Small tables with named rows and columns. After each table, cells are looked up by row and column.

kezadu:
,bolivi,nupero,nas,leg,niz
panak,233,148,214,231,17
des,230,22,65,40,81
duz,7,228,157,197,156
faf,85,237,129,151,246
rafe,204,242,33,43,206

What is the niz of rafe in kezadu? 206
What is the leg of rafe in kezadu? 43
What is the bolivi of des in kezadu? 230
What is the nas of des in kezadu? 65
What is the nas of faf in kezadu? 129
What is the leg of des in kezadu? 40
What is the bolivi of rafe in kezadu? 204
What is the nupero of duz in kezadu? 228
What is the niz of faf in kezadu? 246
What is the nas of duz in kezadu? 157

lal.tsv
	foti	tuz	kela	rivi	pero	tego	linab	gezu	davu	motizuf
gilugiz	0.44	0.66	0.09	0.72	0.66	0.81	0.38	0.91	0.80	0.26
segale	0.45	0.66	0.10	0.72	0.66	0.80	0.39	0.91	0.80	0.27
pinofo	0.44	0.67	0.10	0.71	0.66	0.81	0.40	0.91	0.81	0.27

pinofo, davu => 0.81
pinofo, pero => 0.66
segale, tuz => 0.66
segale, linab => 0.39
segale, foti => 0.45
gilugiz, rivi => 0.72
gilugiz, gezu => 0.91
pinofo, motizuf => 0.27
gilugiz, davu => 0.80
gilugiz, kela => 0.09
pinofo, foti => 0.44
pinofo, linab => 0.40
pinofo, tego => 0.81
segale, tego => 0.80
gilugiz, tuz => 0.66
gilugiz, pero => 0.66
pinofo, tuz => 0.67
segale, pero => 0.66
pinofo, gezu => 0.91
Row with the largest linab: pinofo

fosaf =
,bonu,beg,gazati,did,vif
pobo,0.480,0.117,0.396,0.671,0.702
ruba,0.299,0.319,0.418,0.087,0.369
ropele,0.761,0.302,0.930,0.242,0.781
gol,0.115,0.790,0.682,0.191,0.510
lil,0.582,0.184,0.761,0.826,0.414
gutetov,0.885,0.229,0.814,0.788,0.342
fiseno,0.600,0.511,0.423,0.655,0.201
petus,0.177,0.386,0.451,0.822,0.444

petus, bonu => 0.177
petus, vif => 0.444
petus, gazati => 0.451
lil, beg => 0.184
ruba, bonu => 0.299
lil, vif => 0.414
gol, bonu => 0.115
petus, beg => 0.386
ruba, did => 0.087
gol, gazati => 0.682
ruba, beg => 0.319
gutetov, gazati => 0.814
gol, did => 0.191
pobo, beg => 0.117
pobo, bonu => 0.480
lil, gazati => 0.761
petus, did => 0.822
Which row has the largest did? lil

faz:
|  | vog | dala | gaz |
|---|---|---|---|
| ruva | 9.316 | 6.774 | 1.827 |
| zusimu | 4.839 | 4.137 | 4.789 |
| kemam | 2.999 | 5.230 | 7.552 |
| gef | 1.870 | 5.582 | 7.405 |
| puzepi | 8.298 | 6.700 | 2.524 |
| neb | 5.841 | 5.147 | 5.929 |
| zezamef | 6.392 | 5.797 | 6.592 |
| bopinuv | 6.957 | 1.100 | 2.387 |
| lim | 3.016 | 5.198 | 6.409 |
| sibosap | 1.144 | 6.523 | 2.671 |
| dusadup | 6.865 | 5.975 | 7.081 |

What is the gaz of bopinuv in faz? 2.387
What is the dala of kemam in faz? 5.230
What is the dala of bopinuv in faz? 1.100
What is the gaz of zusimu in faz? 4.789
What is the vog of puzepi in faz? 8.298
What is the dala of zusimu in faz? 4.137
What is the dala of dusadup in faz? 5.975
What is the vog of kemam in faz? 2.999
What is the dala of puzepi in faz? 6.700
What is the vog of zusimu in faz? 4.839
Row with the largest gaz: kemam

nemos.csv
,lumaz,ked,nef
ragi,176,63,203
lak,174,118,77
sas,175,219,163

ked of ragi is 63
ked of sas is 219
lumaz of lak is 174
nef of lak is 77
nef of sas is 163
lumaz of ragi is 176
lumaz of sas is 175
ked of lak is 118

fida =
	rak	lakatan	migidul	sagekid	giz	nodifo	likizo
gav	52	102	26	51	113	1	89
zigadar	52	102	26	51	113	1	89
muged	52	102	26	51	112	1	89
pudoge	148	97	174	148	87	199	110
bogafa	52	102	26	51	113	1	89

What is the likizo of pudoge in fida? 110
What is the migidul of gav in fida? 26
What is the lakatan of pudoge in fida? 97
What is the rak of gav in fida? 52
What is the migidul of pudoge in fida? 174
What is the nodifo of pudoge in fida? 199
What is the lakatan of muged in fida? 102
What is the migidul of zigadar in fida? 26
What is the nodifo of gav in fida? 1
What is the sagekid of pudoge in fida? 148
What is the sagekid of gav in fida? 51
What is the giz of muged in fida? 112
What is the giz of zigadar in fida? 113
What is the rak of bogafa in fida? 52
What is the lakatan of zigadar in fida? 102
What is the nodifo of bogafa in fida? 1
What is the rak of pudoge in fida? 148
What is the lakatan of gav in fida? 102
What is the rak of muged in fida? 52
Row with the largest migidul: pudoge

